Rows swapped in pairs by one turn or mirror: which row each one swaps with
The rows were stretched afterwards, more along some directions than others.
zures: [-24  -8  11  20   0   1   5  -1   1  -1 -28   1  -9   2  17   7   1  13
   5  17 -10  -6   1   6  13   7  -2]
zike: [-21   6   3   2   4   4  24 -18  20  -2  -2   7 -29  -1 -19   7  -2  27
   6   6 -22  -8   1   5   4   5  -4]
gug: [ 14   2   5 -20   1  12   7  -6   3  16   6  -7  22   2 -15  -7  -9 -19
  11  20  15  -1  -3 -21  -1 -24  -3]
Tuvu: [-17   9   5 -15   2  -7   1 -25  -1  -5  16   2 -21  29 -21  -4  -9  10
  -5  17  -2  12   8  18  -8   0   8]
nopo: [-21   6  15 -13 -20  16  11   2   0   2 -13   4  -3   7  -6  -6  -5 -19
  -5   4   8  -1   9  20  16   5   6]
muz: [-11  14  11  11   3  -3   4 -15   6   9  18  10  -3   6 -16  10 -10   4
   7  23 -13  -2  20  -7  -8 -17   1]
Ras: [ 11   9  12   6  -8   5  -5   0   1  15   0 -17   9   2  -1 -12  -6 -10
  23   8  -1 -15 -15  -9  -8 -25  -7]
Giko: [-17  -9  -5  -2   3  14   8 -15  14   8   8  -3   7  12 -24  27   6   7
   6  17   6  -6   8   8  18 -10   2]
niz: [-24 -10   1   0   3   9   9   8   5   8  17  24   5  15  -6  18   1  -3
  -8  24  -5 -17   2  16  -8  -1   1]
fibi: [ -8   1  -8 -16   0  -4   5  -6  26   0  -1   4   7   8  -8  14   4   1
  11  25 -17 -14  -1  -9   1   2  10]
tavaz: [-21 -20 -11  -2  -3  -2  20 -12  12 -11   9   7   6   6 -17  21  -7   4
 -14  -8   5   3   5  -2   6   2  14]
zorun: [-21   1  -6  -4 -10   7  15  -7   3  -5 -17  21 -17  11   8   7 -10   6
   3  16   7 -13   0  18  -2  20   8]
Koguk: [-13  -2  15   8  15   2   6  -1  -1   9   1 -12 -10  -1  10 -21 -17  -7
  -2   4  -5   2  -7   0  -2   9  -1]
Gusu: [ 13  11  17  -8 -18  12   9  -4   8  10 -10 -19  20   5   6   0 -12   5
  20 -13   9  -6  17 -13   5  -9   9]
pini: [-18   4  12   8   0   7 -16  -5  -2  13   8 -26  -8   0 -15  -5   2 -18
  -5  11   0  -1  -2  -3   4 -14  -5]
gubag: [-29  11  10   5 -12  -1   7  10   3  -6 -15   2  -4  -5  -2   3 -20 -12
  -7   3   8   2  10   5  -5  -7   7]
vesi: [-30  -4  -5  -2   9   8  14  -2   9  -2 -17   4  -1  -2  -4   8  -1  -1
   8  13  -3   0 -21  -5  11 -19  -1]
dor: [-22 -17   0  19  -1   6  12   1  12   2  -3  20   0   3   0  11   1   7
  -9  18  -9  -1  -3 -12  13   1   7]
mur: [-24   9   5  -1  -8  -1   5  -6  -1   1 -15 -23  -1  -2  -3   2   4 -11
 -12   4   7  -6   9  10  27  17  18]
kiv: [ -8  17   1 -15  14 -13  19 -13  -3   0  12   5 -17   9 -21   2   2  14
   6  -6  -8  -5  -5   5   2  -5  -7]
Rukap: [-17   4   6  -2  -3   8 -13 -21  13  14  10 -21   3  15 -13  10 -12 -11
  -4  -9  18  -7  19  -1  -1  -5  19]
Tufud: [-21  12   4 -18  12   8  14 -16   2  -1  15  13 -24  10 -26 -18  -9  -2
  11  29   2  18 -19   6   6  -4 -18]
Guveb: [ -3  -6   3   6   4  25   3 -22   6   0   6   3  -9   3 -11  -5   0   8
   4  15  -1  -8   0   2  15  -2  15]
tasu: [  7   5  25 -11  -5   1  -3  -7   7  14  -7 -11   3  -3   0  -6  -4 -13
  22  22  -1  10  14  -7  -2 -13   5]
muvin: [ -8   2  17   5   4   6  10 -24  -1  14   3 -17 -19  -1  -3 -13  -9   7
  -7  -4   5   5   1 -26  13   0   7]
reb: [-18  -4   4   0 -21  11   6  -5   7  -2   4  14  -5  12 -15   5  -2  -5
   6  12   6 -18  -1  14  11  -8  16]
ped: [-12 -15  -1   8 -21  18  22  -7   7  -3 -15 -10   3  -3   8  14  -4   1
 -15  -3  14 -19   8 -11  13   4  12]
nanur: [ -2   9  -5   8  -1   3  11 -21   8  15   2 -16  -7  -4 -27   8  -8 -11
  11  10   9  -9   6 -10 -14  -6  -2]
nura: [-13  -2   1   7  -5  14  13  -1  -4   7  -5  -5   5   6  14  -6 -24  -8
  -3  11  17 -12  -5 -12  13   4   6]
gato: [  2  17   9  -3  -7  10  18  -1  14   2  -8  -4  12  -8   0   2 -10   4
  15  -3  -1 -20  -1 -21  22   2   5]
poken: [  1  -7  16   6 -17  11  12 -16  22  22   5 -18   3   4 -15   9  -8  -8
   7   6  -8 -19  13 -11  -7  -2 -11]
Dugi: [-14  -2   5   5  12  -3   4 -10  18  38  14   1  10  11 -29  12   8  -5
   4  13  -5   0  10  14   1  -5 -17]
zipu: [-16 -18  -6  -5  -9   2   0 -11  29   7   8  -5  14  10 -20  26   8  -8
   6  18   3  -7  -1  -8  13 -18  13]
fupag: [ -8  16   4 -10 -15  22   8 -10  -4  -1   5   0  -9  -5 -23  -7 -12 -13
  -2  17  15  -6   6  -4  -7 -14   8]
bitil: [-19  20  10  10  -7   3  16  -9   3   4   0  -4 -21  -1   1   0 -10  -1
  -3  15  13 -16   8  12  15   2  24]
sipi: [ -9 -15   9 -19 -22  13   7 -10  20   7  -8  11  -3  11  -7  11  10   8
   1  11 -15 -11   9  -1   6   3   0]
Popul: [ -5   5   6 -15  -3  11  16 -21   7   0  -7  -8 -21 -14 -35  -8  -4 -11
  10  25  -7  -7 -13 -18   6 -10 -11]
tugot: [-13  20  -1  -8   0   3  10 -17   0  13  -1 -23  -7  -3 -26   3  -6  -4
 -13  -5  15  -2   6  -3  -4  -2  18]
bopor: [ -9   2  18  10  -3   6   7   1   9  10 -14   2  -2  -7   0 -10  14   9
   8  16 -19  -5  14   6  -4   0   2]
gope: [-10   0   7  13 -10   4  14  -2  -3  -7 -30   1   8  -4  25  12  -4  21
  10   4 -13 -14  11 -11  10   3  10]
vasoz: [-20   6  -3  -4   3  -3  14 -15   8  -4   9  44 -22   5 -22   9   1  19
  -5  18 -14  -5   9  11 -10  11   6]
fufiv: [-19   4  14  -3   9  -5  18 -21   0  22  20   9 -10   0 -36   6  -6  -1
   9  19   2   7  24  -9   1 -15  -1]
suru: [-15   0  -2  -7  19 -11  12 -18   4  -2  10   0 -20  -6 -31   5   8  -3
  -1  10 -15   7  -3  -9   1  -5  -6]
pemu: [-12 -10  -4 -16  -2   6  21 -14  12  -7  10  17  12  10 -13  16 -12   2
  -7  -3  -5   5  19  -3  -3   0   7]
gibib: [ 11  -1  14  -7  -1   7  14 -30   4  14   2 -14   2  -2 -10  -5  -3  10
   6   6  -3   1   8 -13   3 -16  -3]
bulok: [  5   1   8   2 -24  15   4  -5  14  12 -19 -29  25  20  -6   4 -13  -8
  -2   5   0 -19  21 -10 -13  -2   7]
rali: [  3   8  -1  -3  -5  31  12 -12   8   7  -3  12  -8   2  -7  -4  -2  18
  11  18 -12 -22  -7   2 -10  -5 -11]
siv: [ -6  21  -1   3  -4  13  13  -8  -4   7 -14 -22   4  -6  -7   1 -11  -1
 -11  -6  12 -27   5 -19  -2   7   4]
mobul: [-14 -11   5 -13 -13  -1  13 -14  15  12   0  19  -4   7   7   3 -16  -3
  -3  20  11 -18  11  -6 -12  -1  20]
pagin: [-13  -6  12   3  13  -3  10 -10   0  16  20  15 -23   1  -4 -10  -4  -1
   1  24  -2  10  -5   4  -9 -10 -14]
Gukop: [ -9  -5  19  23  -9  12   2 -18  14  17 -13  -2 -11  11  14   3 -12   6
   7   0   4 -27   0  -9  -4  -8  16]
Sem: [  5  -5   3   8  -3   0  15 -28  13   8  16   8  -9  -1 -13   1 -11   9
  12  10  -6   6   8 -21  -1  -8   8]
vubi: [-18  -6 -15  22   4   4   2 -25   5   1   8 -18  -4   2   1  16  -8  12
  -9   3  10 -27  -5 -11   0  -9  18]
pesi: [-28  -7   5   7   2  16  10   1  -4   9   3   6   7   5 -11   0  -8 -15
 -14  29  11  -7   4  15  17  -7   2]
tubiz: [-12   2   0   4   3   8  -8  -9  14  21 -10 -12   7  -6   3   6 -13  -8
  -1  13   0 -19  12   4  -2  -3  -4]
Muzi: [-19  -3  10   2  11 -12  19 -14   6  17   7  24  -5  12  -4   9 -10  12
  -7  13  -7   6  12   2   4   9  -8]
sezu: [-17  10   3   6  11  -3   6   3   8   3  24  17  -4   5 -24   1  -1  -1
  19  30  -9   9   1  11   8 -12   1]
bup: [ -1  12  13 -16 -24   8  22 -14   7   3 -13  -2  13  10   6  15 -17  11
   2   1   3 -20  27 -20   3  -2  12]
lanek: [  2   3   9  14 -23  26   6 -10  14  -3 -22 -18  11  -2  -3  -4 -11  -8
  10  -3   2  -3   5 -18   0  -6   1]
Rin: [-25  -3   4  -8 -14 -12   1   0  -7 -19   2  11  -5  12  11  12 -14  -5
  -8  11   6   5  -5  15   0   0   1]
mepo: [-11   4  14  13 -19   3   9  21   7   3 -19   8  13   0  -3   5  -7 -24
  -2  -1  -2 -20  24   4  -4  -1  14]
Mugu: [-26  -2  17  13   2  20   8 -23  15   9 -12 -11 -25 -10 -16  -8  -4  -6
   9   4  -6   1   4  -6  11 -11  16]
bame: [-20  -1  -6   4  -6 -11  13 -11   9  -8   1   8  -7   5 -11  19  -4  -3
   1  21   7 -13 -14 -16   4 -18  21]
nal: [-15   4   7  17  -5  -3  19 -15   1   4  -9 -20   3  -6  -6  11 -11  -4
 -17   0   4  -8  19 -21  18  11  14]
Zafem: [ -6  10   9  -6  14  11  13 -10  -3   7   7 -23   4  -2  -4 -14 -20 -14
  -3   2  -4   0   5 -13   0   2  -3]
Rigun: [ -2  11   4   8   9  10   7  -7   9  22   9 -17   4  -2 -31  -3   7 -11
  13  11 -15  -1  -8   1   3 -18 -24]
nubul: [  0   6   2  11  -8   0  16  -1  21  25   5  10  17   8  -5  23  -8   3
   8  10   8 -16  10   2  -9 -21  -1]
kiti: [-20 -12  10  -4  -8  14  11   1   5   5 -25   4   1   5   7   6  -6 -10
 -10  -6   2 -15  14   1   4  12   5]
pur: [  5   1  -2   5   2  -1  -5 -23  23   5  -1 -16   1  -2   7  17  -6  -7
  10   4   2 -22  -3 -33 -15 -19  16]
ses: [-11  -3  20   2   1   8 -16 -13  12  18   0 -23  -6   8  10 -10  -5 -10
  11  10   5  -3  -4  -1   9  -9  10]
zus: [-17  -6  15  -6  -2 -10  16 -24   9  14   1  -1 -13  -1 -31  12   1  -1
   7  15   5  13  19 -10   6 -12  -1]
Kis: [-26   0 -12 -24  -3   3  15 -29  19   5   7   2 -15  -5 -33  18  -4  -2
 -11  22   4 -15  18   5  18   7  14]
podad: [-26 -10  -8 -19  -5   7  11 -19  25  -1   4  20 -10  16  -4  26  -9  -9
  -6  17  18 -27   2  -7   2  -1  25]
tezun: [-31   6  -1 -11   7   1  12 -10  -9   6  10  -5  -1   8 -24   8   8  10
 -12   1  20   3   6  14   9 -10  -1]
sibig: [-15  14   8   9   9  -7   3  -2  11   3  24  25   0  -4 -21   6  -8  -4
  13  11  -1   8   1  -1  10 -15   3]
gup: [  9   4  14  -9 -12   4   6 -19  -1   3   4 -24   5   0   1   9  -3   3
  -2 -15   3 -10  13 -17 -13  -9  14]
Giv: [-21 -10   7   7  -9  20  -2  -8   3  -8 -19  18 -11   2  -1   3 -10   0
   0  10  -1  -9  -7  12   2  -3  -6]
risa: [-29   1  -6  19   8  17   8  -1  15  12  -8  17 -12   8  -8  10   4  15
  -9  17 -15 -20  -1  28   0  18  11]

Swapped with tasu: Giko
Swapped with zorun: nanur
Swapped with tubiz: Kis
Swapped with gup: niz
Swapped with sibig: gato
Swapped with nubul: bitil
Swapped with Tufud: lanek
Swapped with gug: Guveb
Swapped with ses: zipu
Swapped with fufiv: gope
Swapped with bopor: tezun
Swapped with bulok: Tuvu
Swapped with poken: Rin

Rows swapped in pairs by one turn or mirror: which row each one swaps with
The rows were stretched afterwards, more along some directions than others.
suto: [ 10  15  11  -3   1 -34  24   9   8   0 -16  -4  -6  15  34   1]
sogo: [  0   6 -12  26  -5  14  -7  14 -10 -18   9  -6   1  19   4  13]
tage: [  8   7   9   4 -18  11   5  12 -10  18   1  16  -4  23  -2   3]
rasos: [  1   4 -25   2  25   1 -10  -4  17  -4  18 -17  -1 -15   1  -7]
kos: [-12  -2 -13 -21   2  11  14  13  -2  -5  13   6  -7 -10  -6 -12]
ruvo: [ 15  -1  11   6  32 -30  33  41  18 -29  -5  -2  21  17  24  -6]
rim: [ -8   5  10 -14  -8 -33   4  12  13   0   2   6  14 -19   8 -10]
Zomap: [ 11   1   0  -5  21 -30  13  18   5 -27   5 -26  15   5  11 -12]
nif: [ -4   4   3   2 -16   0   1  15  -1  -9   1 -13  22  20   6   2]
Ripa: [-12   5   6  -6 -12   0  -3   9   4  -3  -3 -14  20   8  19   6]
pem: [ 23  -3   1   5  28 -24   2  30   2 -29  14 -20  18  11  -4 -17]
Fudam: [ 17 -17 -12  21  29   6 -16   4  10 -26   8 -18   8   3  -5  -1]
repa: [  6   4   7   1  -7 -52  10  22   9  -6  -2 -11  12   2  20 -10]
Leze: [ -3   4  -8 -18  19  -9 -16 -10   1  17   6  -7 -14 -27   3 -15]
Mopo: [ 22   8 -18   3  -5 -18  10  13  12 -16   4 -17  22  17   4 -11]
Duve: [-11  -1  -5   0  -7  -9  -4   1   3  15  -2 -10  -8   6  25   0]
fedu: [-12   2  23   4  12  18  -1  14 -12  -4  -6  21  -5   3  -5   1]
furo: [ -4   2  11   2 -15   1   4   2 -12  19  -6   8  -7  18   6   4]
Soku: [  4  23   7 -25  -2 -18  35   1   1   5 -14   1 -16  18  34  -1]
Pup: [ 20  -7  -3   9  38   4  -7   7  15 -25   7 -16   4   4  -7  -9]
bisaz: [-14   1 -10 -20   0   7  24   8  -6   0   2  20  -3  -9  -1 -10]
dat: [-12   4  22   8  17  11  -2  15 -10  -3  -6  19  -4  -1  -4   1]
kasaz: [ 16   3   0   8  24 -29  12  18   1 -16  -1   7  -1   4   1 -16]
pupe: [-28  12   6 -33  -8   3  20 -16   0  18 -11  22 -17 -16   4   6]
kem: [-28 -17   7  10  17  -4   9   6   4 -11  -1  -1  -1 -23   1   0]
rafo: [-11  -3  29  15   7   1   3  22 -10  -4 -12  22  -1   5  -3   8]
par: [  0  -1  11   6  13 -34  14  16  -1  -5  -7   8   1  -4  10 -15]
gadif: [-25 -15  -4   9  13   0   5   5  14 -17  12 -14   2 -22  -5  -5]
dinu: [  8  10  -8   5 -21  -3  10  16   2 -11   4 -12  23  25   5   1]
mone: [  7  20   3 -20   0 -14  30  -1   4   0 -14  -3 -12  18  33  -3]
Pas: [  2  -7   0   0 -25   5  12  18   5 -13  -1   7  12  13   9  -3]
zas: [ -5 -16 -14  -5  -5  -7  -6  16  12  -5  13 -30   2  -2   8 -21]
Leg: [  5   7 -21  -1  23   2 -17 -10   5   7  16 -10  -9  -8   3  -5]
pef: [-10  -7  -4  -3  -9 -17  -3   8  10   4  -1 -19  -2   2  23  -8]
somo: [-12   5  -8 -23  24  -5 -11  -8  -2  15   5  -9 -16 -23  13 -12]
Bez: [ -4 -10   8  17   6 -10  -3  10  -3  -3  -4  -6  14   4  -6   9]
perom: [  2  -8 -21  -7   9   4 -13 -17  -5   2   2 -20   1  -4  -8   3]
meku: [-38  14   0 -30   0   4  25 -17   0  13 -11  18 -15 -22  14   9]
radu: [ 17  -2   6   2   9  -3  -5  25  -5 -15  18  -3   9  11 -19  -9]
kuput: [ -6   1  -1 -13  25 -20  16   4   3 -29  -4 -22   9  -4  17   0]
lat: [  2   5   2 -12 -31  15  15  15   0  -8   3   8   0  14   2  -7]
Serot: [-28 -12   7   6  20 -10  17  10  -3 -10  -4  11  -3 -22   6  -3]
sebu: [  6   1 -28   4  29   3 -15 -10  12  -5  14 -20  -3  -7   3  -4]
sig: [-14  -1  -6 -18  -7   9  19  15  -5  -2   8  16  -1  -8   0 -10]

Swapped with lat: Pup
Swapped with sogo: ruvo
Swapped with perom: rim
Swapped with Pas: Fudam
Swapped with Leze: pupe

